One turning vector, and how many steps it has turned
The counts run from 0 to 370.
[132 127 122 112 112 150 116  92 175 103 162 112 114 125 136 128 106 162
 122 168 146 153 173 151 103 110 130 117  88 162  94 178 109 145 116 128
 123 116 121 117 138 125 146  62 150 104 139 156  85 185 162]  67
[158 124 112 157 138 135  98 145 141 150 170  81 153 166 167 119 130 165
 113 117 142 162 147 154 129 150 158 165 130 165  51 154 131 142  89 118
 127 136 135 155 147  86 143 123 148 144 126 132 104 102 169]  274
[125 107 129 138 114 144  98 107 145 141 139 114  69 158 173  64  94 139
 106  85 109 169 147 102 116  83 146 140  92 172 102 130  91 147 105 100
 102 122 168 139 130 124 143 103 134 133 151 136  85 108 140]  185
[136 151  89 161 117 109 138 165 114  84 147  87 143 132 119 116  93 156
 155 151 158 111 117 159 123 108 207 135 115 170 148 140 142 121 158 123
 154 134 150 108 132 117 140 125 131 114  72 159  91 108 128]  119
[134 191 116 148 129 133 125 156 132 136 188  73  94 160 147 135 138 120
 110  77 156 151 103 108 108  99 171 145 151 160 140 171 136 154 135 124
 129 137 152 159 145 127 110 124 108 154  85 125 119  82 148]  21
[126 141  81 177 150 117  62 138 136 107 129  93 133 152 162  79 126 162
 151 133 110 115 114 155 123 101 164 133 112 128 112 158 113 127 113 129
 129 160 167  96 113 101 122  70 137 156 127 143 106 123 134]  96
[137 107  82 127 131 131 133 118 127 119 188 108 130 138 134  87 104 140
 114 107 101 137 163 146 127 113 188 150 104 172 157 136 109 121 145 111
 126 150 148  81 147 101 139  87 154 141  88 148 103 138 183]  301
[133 139 103 173 127 154 100 121 119 140 110 114 121 157 148 140 104 180
 125 180 167 144 158 170 113 118 155 122  99 143  75 164 101 146 107 118
 118 143 124 159 111 111 146  96 139 159 158 145 122 149 155]  277
[138 186 112 144 112 153 153 120 177  94 168 112 140 116 140 144 133 139
 147 174 172 140 108 142 107 128 151  82 125 157 114 204 146 143 142 157
 144  91 140 106 146 127  95  88 146 116 110 131 115 179 145]  249
[111 152 117 173  95 121 139 164 118 109 112 103  77 169 130 111  95 170
 121 124 163 159 110 158  99  97 183  89  97 170 133 144 109 155 168 108
 141 112 147 169 143 123 143 142 141 122 123 134  78 100 140]  358
[136 120  97 121 138 144 136  95 157 106 173 126 146 107 128 131 121 137
 142 162 121 134 140 151 128 113 148 127  95 160 145 162 135 116 127 148
 133 104 145  59 137 107 124  66 142 118  92 166  94 183 149]  89
[134 156  99 144 142 119 157 143 123 116 161  95 126 103 118 138  97 157
 159 170 173 120 126 156 147  99 199 134 110 181 161 148 157 126 155 134
 154 133 139 118 137 113 133 117 150 107  63 177  89 107 140]  120
[147 141 105 117  89 149 169 163 129 125 146 115 119 136 144 112 108 167
 134 125 180 135  94 152  85 121 175 136 122 185 133 149  96 146 170  98
 141 123 156 143 134 117 157 162 149 125 111 166  52 131 152]  159
[156 130 148 103 137 165 141  96 186 158 157 124 117 109 202 128 148 133
 128  88 130 140  81 134 133 150 143 161 119 192 105 163 128 136  89 130
 137 133 173 126 132  94 132 141 165 140 111 150  68 112 137]  173
[108 127 121 167 141 147 117 132 106 136 148  82  93 133 164 113 108 123
 122  81 134 152 113  91 147  85 180 128 127 177 133 145 149 128 127 119
 130 126 194 162 129 123 118 108 115 161  91 157 131  78 109]  3
[114 136 118 128 101 122 175 143 146 109 148 108  87 130 115 121  91 153
 118 139 185 151 120 149  99 112 177  89 109 189 137 148 109 171 184 123
 147 124 144 158 136 123 155 129 137 110  98 147  60 110 142]  359
[127 112  59 130 118 178 109 161 143 120 171 101 159 159 131 125 104 166
 147 131 167 121 141 145 121 116 194 162 119 157 113 153 107 121 122 127
 145 120 137  99 134 104 140  85 102 148 116 171  93 138 169]  79
[120  88 127 146 159 101 124 106 149 133 155 112 102  78 141 117  93 126
 137 123 107 151 143 154 176 122 168 129  94 195 134 150 175 124 111 151
 155 101 174 120 136 123 149 116 148 116  68 162  98 101 118]  324
[141 118 128 144 166 106 109  71 139 159 156 147 107 104 159 109 133 138
 121 145  91 151 170 161 154  88 160 166  87 177 156 148 149 127  88 132
 118 140 121 100 132 104 127  71 156 138  93 161 132 143 161]  303
[114 121  99 133 130 150  68 115 166 116 130 125 137 120 159 148 126 166
 155 170 142 128 145 168 125 138 152 146 108 139  75 174 114 121  84 135
 149 125 130 125 111 104 139  70 128 117 137 175  77 150 130]  76
[140 101 114 114  94 159 170 136 161 101 149 129 113 128 156  99  93 164
 125 116 134 154  90 136 102 130 162 102 105 180 123 157  96 151 145 106
 121 105 193 122 145 118 143 129 143 125 137 153  59 159 146]  168
[136 155 156 199 134 118 119 103 148 160 136 121  96 162 159 130 144 125
 111 141 167 182 126 128 141 120 137 105 122 151  67 183 172 146  93 121
 137  93 147 168 145 128 113 122 117 138 118 109 139 124 156]  33
[125 159 126 190 168 101  93 111 107 140 110 119  91 129 179 105 122 155
 132 127 108 135  91 156 154 101 186 114 129 177 144 151 140 128 130 118
 137 161 164 152 105 118 126 109 135 171  84 155 131  94 105]  335
[149 148 144 132 129 150 133 125 152 124 105 128 101  98 177 142 118 187
 150 155 179 147 105 184 111 120 162 119 104 176  84 171 115 156 112 126
 141 134 140 164 111 120 154 149 182  92 142 169  65 113 114]  156
[118 176 122 192 138 124  99 153 141 116 178  68 111 156 161 125 134 117
 127 106 153 157 125 113 137 114 161 134 136 159  73 164 153 154 108 132
 147 119 170 159 130 130 102 103  93 118 112 121 128  73 129]  234
[119 145 139 189 141  92 127 117 120 112  92 128  89 124 150 106  91 161
 124 176 126 141 123 171 144 107 163  74  96 149 125 162 148 164 143 131
 140 129 170 142 113 134 141  95 154 132 110 146 140 132 115]  126
[147 129  91 116 114 151 123 104 166 129 158 129 167 116 140 130 118 156
 157 174 143 137 122 181 108 135 153 124 104 162 119 180 116 130 103 133
 140 111 145  86 134  99 146  80 155 134 118 176  88 198 153]  289
[124 132 118 181 162  82  87 111 118 132 124 110  80 136 151 100 113 134
 118 159  83 153 174 154 161  63 172 130  84 156 136 147 142 137 107 123
 117 149 125 128 122 121 128  58 133 156  98 132 128 110 132]  104
[122 144  98 157 140 160 108 120 155 128 178  93 118 143 166  97 145 106
 123  66 127 131  79 102 150  99 167 153 141 162 135 153 148 118 105 123
 144  91 189  97 144 108  88 102  98 140  92 137 119 106 130]  212
[167 125 142 137 147 139 122  83 172 161 167 145 125 139 160 128 143 131
 128 153 144 159 158 145 146 126 147 171  94 149  81 157 161 125  64 136
 132  81 112 117 137  96 117  87 138 123 116 154 114 155 166]  72
[119 198 134 152  99 124 142 104 129 108 134 109  69 146 127 151 118 128
 115 169 187 172 130 132 100  63 151  67  88 139 132 184 134 149 134 136
 130  96 127 147 132 148 116 101 125 118 132 126 128 175 153]  28
[130 124 111 148 117 173  96 127 136 137 116 105 101 158 189  94 120 160
 129  95 107 151  85 136  95 113 159 133 128 163 119 150  78 147 115  94
 114 153 184 144 105 107 132 128 144 165 160 143  70 113 130]  176
[130 138 113 125 169 112 110 107 137 129 197  94 105 110 131 123 117 121
 133 120 112 113 172 154 162 105 177 176 118 181 156 142 143 134 126 142
 153 151 124 120 137 106 136  85 147 117  76 156 102  91 151]  102
[114 110 104 139 150 105  72 131 148 129 139  97 121 103 156 127 117 152
 147 123 121 121 165 167 159 123 169 159 108 185 105 145 139 128 105 147
 152 157 155 127 119 119 153 117 154 107  95 177  74  75 110]  315
[146 174 160 154 134 121 146  85 168 151 150 109  96 130 144 167 153 104
 109 146 177 166 138 122 141 105 141 128 114 162  93 183 177 141  86 136
 141  76 131 151 147 132 103 126 133 105 100 121 129 139 132]  32
[139 166  96 176 135 120 138 101 138 133 102 123 119 141 141 113 145 161
 147 169 144 123  78 160 117  85 198 102 118 147 186 147 170 109 123 120
 153 110 159 101 111 112  93 112 147 138  89 169 113 158 117]  330
